Each row has a name. Each question is about the rows just above it.

Columns, left to right: J H R C D L P A
z_634: [122 125 131 122 138 129 121 124]
z_71: [109 226 193 137 139 131 167 175]
z_853: [124 125 125 123 175 144 118 104]
Which column holds [122 137] top down?
C
Which column holds [226 125] top down?
H
Which column holds [167 118] top down?
P
Which column holds [175 104] top down?
A
[137 123] is in which column, read top down?
C

Columns, left to right: N G B F X
z_139: [ 72  42 188  88 148]
z_216: [ 50 112 175 127 123]
z_303: [ 71  62 178 103 122]
z_250: [158 123 119 144 147]
Which column holds this, read top down? [ 62 123]
G
[50 71] is in which column, read top down?
N
Which column holds [123 122] top down?
X
[ 88 127] is in which column, read top down?
F

Columns, left to right: E W M Y Q
z_374: [137  69 139 119 181]
z_456: [ 25 180 159 117 105]
z_463: [130 128  98 177  58]
z_246: [ 25  90 129 145  52]
z_751: [ 27 183 144 111  68]
z_331: [ 87  96  37 105 215]
z_955: [145 161  55 217  97]
z_337: [142  62 129 121 206]
z_314: [ 85  82  38 106 154]
z_232: [ 27 183 144 111 173]
Which column holds [25 27] top down?
E
Which column holds this, read top down? [177 145 111 105 217 121 106 111]
Y
[128  90] is in which column, read top down?
W
[159  98] is in which column, read top down?
M

Columns, left to right: K Z S T
z_280: [143 117 142  73]
z_222: [ 95  99 102 175]
z_163: [129  18 122 138]
z_709: [115  48 123 108]
z_827: [108 143 110  91]
z_19: [164 131 158 163]
z_875: [128  73 132 167]
z_330: [123 139 123  99]
z_604: [139 187 133 117]
z_704: [111 181 109 187]
z_699: [129  18 137  60]
[123 110 158 132 123] is in which column, read top down?
S
Which column holds this, read top down? [102 122 123]
S
[ 73 175 138 108  91 163 167] is in which column, read top down?
T

Columns, left to right: sor Vuror sodu gezug Savi Lamu
z_522: [148 132 119 104 136  96]
z_138: [151  83 118  77 143  98]
z_672: [ 47 167 225 211 140 245]
z_150: [107 144 157 150 115 110]
z_221: [ 34 190 243 232  72  89]
z_971: [ 47 167 225 211  82 100]
z_215: [158 154  85 121 141 149]
z_822: [ 47 167 225 126  82 100]
Which column holds [148 151  47 107  34  47] top down?
sor
[119 118 225 157 243 225  85] is in which column, read top down?
sodu

Columns, left to right: Kel dozu Befed lureg
z_573: [157  71 142 203]
z_603: [ 90 111 150  74]
z_365: [159 165 100 160]
z_17: [164 110 122 195]
z_685: [184 122 110 221]
z_64: [172 134 109 196]
z_148: [184 122 110  51]
Which column holds this, read top down? [ 74 160 195 221 196  51]
lureg
Which column holds [150 100 122] top down?
Befed
Which column holds [160 195 221] top down?
lureg
[150 100] is in which column, read top down?
Befed
Which column holds this, read top down? [165 110 122 134]
dozu
[100 122 110 109] is in which column, read top down?
Befed

Columns, left to right: zota zupiz zakez gunep vira kes biliv
z_793: [156 175  63 199 158 182 112]
z_23: [122 103 156 110  93 124  88]
z_559: [156 175  63 108 115 115 132]
z_757: [107  76 204 147 122 150  94]
z_910: [129  35 228 119 158 182 112]
z_413: [140 125 130 106 155  64 155]
z_241: [131 172  73 119 126 120 145]
Which column holds [ 63 156  63] top down?
zakez
Which column holds [124 115 150] top down?
kes
Which column holds [ 64 120] top down?
kes
Which column holds [156  63 204] top down?
zakez
Which column holds [124 115] top down?
kes
[147 119] is in which column, read top down?
gunep

Columns, left to right: Lavez Tedu kovur nub
z_649: [157  83  66  41]
z_874: [166 178  77 184]
z_810: [219 111 221  97]
z_488: [151 105  30 146]
z_132: [ 58  50 161 183]
Which column holds this, read top down? [166 219 151]
Lavez
Which column holds [ 41 184  97 146] top down?
nub
[ 30 161] is in which column, read top down?
kovur
Which column holds this, read top down? [166 219 151  58]
Lavez

Columns, left to right: doro botav pur zom rut Bod
z_797: [148 149 234 183 148 176]
z_848: [127 135 135 129 118 133]
z_383: [144 153 208 187 157 164]
z_972: [171 146 201 189 130 190]
z_367: [152 139 172 162 129 166]
[187 189] is in which column, read top down?
zom
Which column holds this, read top down? [129 187]
zom
Which column holds this, read top down? [127 144]
doro
Which column holds [190 166] top down?
Bod
Which column holds [208 201 172] top down?
pur
[148 118] is in which column, read top down?
rut

